A =
[[-6.32 -2.26 -3.66 -3.75 -0.50 -4.54  1.65  0.14 -4.49 -0.80 -1.95 -4.84
  -1.81 -1.78]
 [-0.28  0.11  1.16  0.32  0.52 -0.45 -0.15  0.37 -0.30  0.58 -0.63  1.15
   0.34  0.12]
 [-0.15 -1.63  0.57  4.11  0.76  0.49 -0.13  2.56  2.06  1.42 -0.98  1.49
   2.26 -1.98]
 [ 3.45  0.40  1.16  0.88 -1.29  1.96 -2.85 -2.04  1.72 -1.18  0.07  1.87
  -0.41  0.05]
 [-1.57 -1.42  0.45  1.28  0.29 -1.20 -0.51  1.07 -0.35  0.65 -1.74  0.79
   0.64 -1.51]
 [ 2.81  0.91  3.31 -1.59 -1.21  0.11 -4.27 -3.37 -0.69 -1.34 -1.35  3.94
  -1.85  0.84]
 [ 0.12  0.90  1.60 -4.18 -0.93 -1.75 -2.35 -3.21 -2.96 -1.52 -1.24  1.15
  -2.71  1.20]
 [ 0.72  1.14 -3.24 -2.71 -0.68  1.07  2.04 -1.11 -0.05 -1.47  2.87 -4.24
  -1.25  1.40]
 [ 3.27  0.84  1.84  1.68 -0.38  2.18 -1.79 -0.83  2.08 -0.08  0.54  2.75
   0.40  0.54]]
Indices start at 0.
(0, 0) -> -6.32
(0, 2) -> -3.66
(1, 11) -> 1.15
(5, 8) -> -0.69
(5, 5) -> 0.11
(6, 6) -> -2.35
(8, 11) -> 2.75
(3, 0) -> 3.45
(7, 2) -> -3.24
(1, 13) -> 0.12
(5, 6) -> -4.27
(1, 8) -> -0.30
(1, 3) -> 0.32
(2, 2) -> 0.57
(1, 9) -> 0.58
(2, 3) -> 4.11
(1, 1) -> 0.11
(3, 6) -> -2.85
(8, 2) -> 1.84
(3, 2) -> 1.16
(8, 12) -> 0.40
(2, 13) -> -1.98
(6, 0) -> 0.12
(0, 1) -> -2.26
(2, 10) -> -0.98
(0, 6) -> 1.65
(6, 2) -> 1.60
(3, 10) -> 0.07
(7, 7) -> -1.11
(7, 6) -> 2.04
(7, 4) -> -0.68
(4, 1) -> -1.42
(4, 6) -> -0.51
(0, 3) -> -3.75
(7, 0) -> 0.72

B =
602,541,603,735,660,669,794,765,736,539,714,733
347,64,532,900,999,658,845,391,421,985,477,598
B[-2,0] -> 602
B[-2] -> [602, 541, 603, 735, 660, 669, 794, 765, 736, 539, 714, 733]
B[1,1] -> 64
B[-1,9] -> 985
B[-1] -> [347, 64, 532, 900, 999, 658, 845, 391, 421, 985, 477, 598]
B[:, 6] -> [794, 845]
B[-1,-4] -> 421

grid =
[[ 0.67  5.62 -1.94 -0.39  0.93  3.54 -6.74 -0.27  0.30  3.09  2.01]
 [-1.61  1.61 -3.27  2.25 -0.31  4.21 -4.95  2.65  1.19  2.79  0.51]
 [ 2.42  1.01 -0.31 -2.69  2.01  0.34  4.70 -1.88 -0.63  2.50 -2.12]
 [ 1.17  5.75 -1.59  0.63  1.86  3.70 -5.95 -0.41  0.69  2.80  2.15]
 [-2.26 -0.92  1.23  2.95 -1.42  2.08 -1.22  7.61  0.07 -4.08  0.43]
 [ 3.43  0.60  1.69 -1.97  3.52 -2.05  6.35 -2.51 -0.19  1.30 -2.32]]
grid[0,0] = 0.67
grid[3,0] = 1.17
grid[:, 2] = [-1.94, -3.27, -0.31, -1.59, 1.23, 1.69]
grid[0,10] = 2.01
grid[5,9] = 1.30
grid[5] = [3.43, 0.60, 1.69, -1.97, 3.52, -2.05, 6.35, -2.51, -0.19, 1.30, -2.32]
grid[5,6] = 6.35
grid[5,0] = 3.43
grid[:, 4] = [0.93, -0.31, 2.01, 1.86, -1.42, 3.52]
grid[:, 10] = [2.01, 0.51, -2.12, 2.15, 0.43, -2.32]
grid[1] = [-1.61, 1.61, -3.27, 2.25, -0.31, 4.21, -4.95, 2.65, 1.19, 2.79, 0.51]
grid[3,3] = 0.63
grid[4,6] = -1.22
grid[5,10] = -2.32
grid[3,8] = 0.69
grid[1,2] = -3.27
grid[5,8] = -0.19
grid[3,2] = -1.59
grid[5,5] = -2.05
grid[0,7] = -0.27
grid[:, 9] = [3.09, 2.79, 2.50, 2.80, -4.08, 1.30]
grid[4,1] = -0.92
grid[0,4] = 0.93
grid[5,7] = -2.51
grid[5,4] = 3.52
grid[3,4] = 1.86
grid[1,10] = 0.51
grid[4,2] = 1.23
grid[0,2] = -1.94
grid[0,3] = -0.39

arr = [ 5.32 -8.42 -3.53  3.23 -2.11  0.74 -1.23  1.90  4.77 -4.02 -1.62]
arr[-11]	5.32
arr[-10]	-8.42
arr[-3]	4.77
arr[-4]	1.90
arr[-1]	-1.62
arr[-2]	-4.02
